One turn sends every row of this set to another row. A few are shown first. Where does it send the rows asked after them?
G: [ 0.08 -2.11  0.75 -0.48  0.98  2.60  1.34  2.06 -1.73  1.76 -1.05  1.76
 -0.22 -0.03  1.71]
H: [ 2.13 -0.62 -1.96  1.21 -1.32  2.83 -1.34  1.21  0.44 -0.65  0.79  0.96
 -1.94 -1.33 -0.13]
U: [ 0.39 -2.10 -2.06 -0.56  0.25  1.95  1.23 -0.97 -0.77  2.40  1.42  4.36
 -2.02 -0.40 -0.34]
F: [ 0.81  0.27 -2.37  0.69 -0.61  1.77  0.25  1.86 -1.14  3.74  1.00  3.02
 -3.15  0.55  2.48]
Q: [ 0.07 -1.51 -2.14  1.70 -1.57  1.72 -1.92  2.69 -1.88  0.08  1.26  2.74
 -0.14 -1.73  0.06]
D: [ 0.65 -0.18 -0.27  1.03  0.56  4.36 -1.06  1.30  0.01  3.59  0.60  2.16
 -3.69 -0.51  0.24]
L: [-0.09 -2.26  0.10  0.21  0.77  2.00  2.37  1.10 -1.37  1.38 -0.59  1.83
 -0.59  0.46  2.21]
T: [ 0.02 -1.04  0.07  2.81 -1.88  3.32  2.38  1.74 -2.13  1.69  0.91  1.32
 -0.18 -0.71 -0.69]
Y: [ 0.78 -0.31 -1.75  2.44 -0.09  2.74  1.07  0.20 -1.88  3.56  3.02  4.33
 -1.41 -1.05  1.09]
X: [ 1.85 -0.97 -2.21  0.56  0.05  2.54 -1.96  0.89 -0.40 -0.65  0.59  1.41
 -1.14 -1.12 -0.77]
A: [-1.33 -1.70 -0.87  0.83  0.67  3.65  1.23  0.53 -2.17  1.03  0.74  0.10
 -1.74  0.73  0.07]
N: [ 1.43 -2.90 -2.95 -0.11 -1.40  2.84 -0.11  2.14 -0.98  1.39 -0.74  4.26
 -1.07 -1.32  0.65]
E: [ 1.31 -0.01 -1.32  1.26 -2.16  2.22  2.09  2.86  0.46  0.15  1.81  1.97
 -1.82 -1.70  1.28]
W: [-0.50  0.62  0.85 -0.47  0.70  3.89 -1.01  1.77 -1.37  1.91  0.18  1.70
 -0.05 -1.78  0.19]
C: [ 1.16  0.62 -1.27  2.20 -0.36  2.60  0.23  1.13 -1.87  3.37  3.34  3.44
 -1.49 -1.47  2.10]

F -> Q
C -> X
Y -> H
Now find these:
E -> W
D -> N

One turn sends every row of this set to another row. A few are shown first. Where does it send the rows asked after them?
fut: [ 1.56  1.32  0.14  0.59  1.58 -1.41  0.18  1.17  2.16 -1.07  0.10 -0.41
  1.86  0.69 -1.61 -0.20 -1.09  1.12 -0.41 -0.19  1.12  2.26  0.88  1.89]
bep: [-1.12 -0.53 -2.02  0.96  1.55  0.08 -2.04  1.99 -1.29  0.16  0.31 -2.96
  0.54  1.01 -0.37 -0.98  0.65 -0.75  0.40  0.68 -0.34  0.59 -1.10  1.61]
zutut: [-1.17  1.57  0.08 -1.19  0.40 -0.82 -1.58 -0.07 -0.23  0.12 -1.37 -2.76
  2.05  0.51 -0.97 -1.82  0.84  1.06  0.50  1.18  1.32  3.06 -1.33 -1.10]
Roba: [ 0.63 -0.15  0.44 -0.26  0.14 -1.55 -0.49 -4.28  0.88  1.12 -1.38 -1.58
  2.32 -0.15 -0.63  1.65 -0.26  0.17  1.31  0.63  0.19 -0.26  1.78  0.96]
Zisod: [ 1.42 -0.79 -1.00  0.33  0.12 -0.48  0.65 -1.81 -0.18 -0.53  1.59  0.08
  1.47  0.66 -1.29 -0.57 -0.74 -2.27 -0.41  0.73 -0.70  1.13 -0.95 -1.47]
luvu: [ 0.32  0.31  0.17 -0.43  1.93 -0.44 -0.72 -1.94  0.00 -0.47 -0.34 -1.48
 -1.97  0.02 -1.38 -0.27  0.12 -3.04  0.53  0.12  0.77  0.34  0.66 -2.31]
Saf: [ 0.14  0.53  0.12 -2.85  0.57 -1.25 -0.81 -3.02 -0.90  0.39 -1.05 -1.73
  3.55  0.68 -0.15 -0.16  0.42 -1.43  0.67  1.65  0.32  0.52  0.91  0.50]
Zagu: [-0.11  0.10 -0.65  3.84  1.87 -0.43 -1.00 -0.69 -0.27  0.35 -1.37 -1.47
 -1.32 -0.23 -0.11  0.33 -1.12  1.30  0.41  0.27 -1.46  0.73  1.63  1.06]
sala: [-1.36  0.64  0.80 -0.20  0.06  0.05 -0.84  0.25 -0.97 -0.14 -0.96 -2.24
  1.03  1.82  1.02 -2.94 -0.90 -0.56  0.49  1.58  1.64  1.91 -0.87 -0.76]
Rova: [-1.00  0.90 -2.07  1.85  1.25 -0.07  0.11  1.31 -1.97  0.56  0.00 -2.21
 -0.81  0.53  0.63 -1.31 -0.67 -0.67  1.29 -0.12  1.39 -0.62 -0.50  0.84]
fak: [-0.06  0.54  0.08  3.30  0.31 -0.50 -0.28 -1.65 -0.18  1.89 -0.62 -1.53
 -1.36  0.69 -0.20  0.02 -0.28  2.57  1.69 -0.02  0.56  0.15  0.69  0.62]
siran: [ 0.16  1.07 -0.14  0.56  1.43 -1.41 -1.85 -0.96 -1.55  0.66  1.09  0.08
 -0.03  0.16 -0.60  1.65  2.49 -0.83  0.56 -1.30  2.05 -0.24  1.09 -1.23]
Ruve: [ 0.13  1.51 -0.36 -1.30  0.70 -0.64 -1.57 -1.11 -0.77 -0.79 -0.71 -3.29
  1.60  0.52  0.35  0.18 -0.29 -2.69 -0.02  1.36  0.47 -1.17  0.82  2.10]
fozab: [ 0.88  0.68  1.05  1.34 -0.81 -1.10 -2.42 -2.31  0.41 -0.37  1.85 -0.26
  1.68  1.30 -0.28  1.29  0.65  0.56 -0.82  0.22  0.69  0.44 -1.07 -0.88]
tus: [ 0.04 -0.09  0.65  1.84  0.80 -1.89  0.41 -0.92  0.46  2.11 -1.42 -0.19
  2.20 -1.27 -0.21 -0.58  0.92  1.50  1.95  1.13  0.32  2.21  1.70 -1.54]
Sunu: [-0.11 -0.50  1.02  0.83 -0.31 -0.83  0.48 -1.44 -1.22  2.36 -0.27  0.01
  1.96  1.64  0.01 -1.72  0.62  1.83  1.61  1.21  0.64  2.92  0.83 -0.45]
sosuk: [ 0.16  0.40 -0.67 -2.31  4.44 -0.69 -0.93 -0.15 -0.54 -0.24 -0.13 -1.20
 -0.05  0.34 -0.21  0.35 -0.05  2.42  0.58  1.16 -0.26  0.66  0.39 -0.13]
Pas: [-0.54 -1.81 -0.36 -0.46  3.41 -1.45  0.43  0.17  2.96 -0.03  0.24 -2.05
  1.46  0.68 -1.02  0.28 -0.93  0.69  1.35  0.88  1.29  0.88 -0.08 -0.28]
sobed: [ 1.54  0.80  1.28 -0.34  2.04 -1.00 -1.87  1.91  1.30  0.27  0.89 -0.51
  0.40  0.00  0.24 -0.65  1.66  1.33  0.62  1.77 -0.18 -0.18  1.28  1.45]
vum: [ 0.73  0.83 -1.13  0.98  0.58 -1.29 -0.42 -2.00 -0.29  0.36 -0.53 -2.25
  1.21 -0.65 -0.37  2.10 -0.69 -1.34  0.90 -0.21  0.18 -1.41  1.97  2.69]

sobed -> sosuk
luvu -> Zisod
Now find these:
Sunu -> fak
Zagu -> bep
Ruve -> Saf

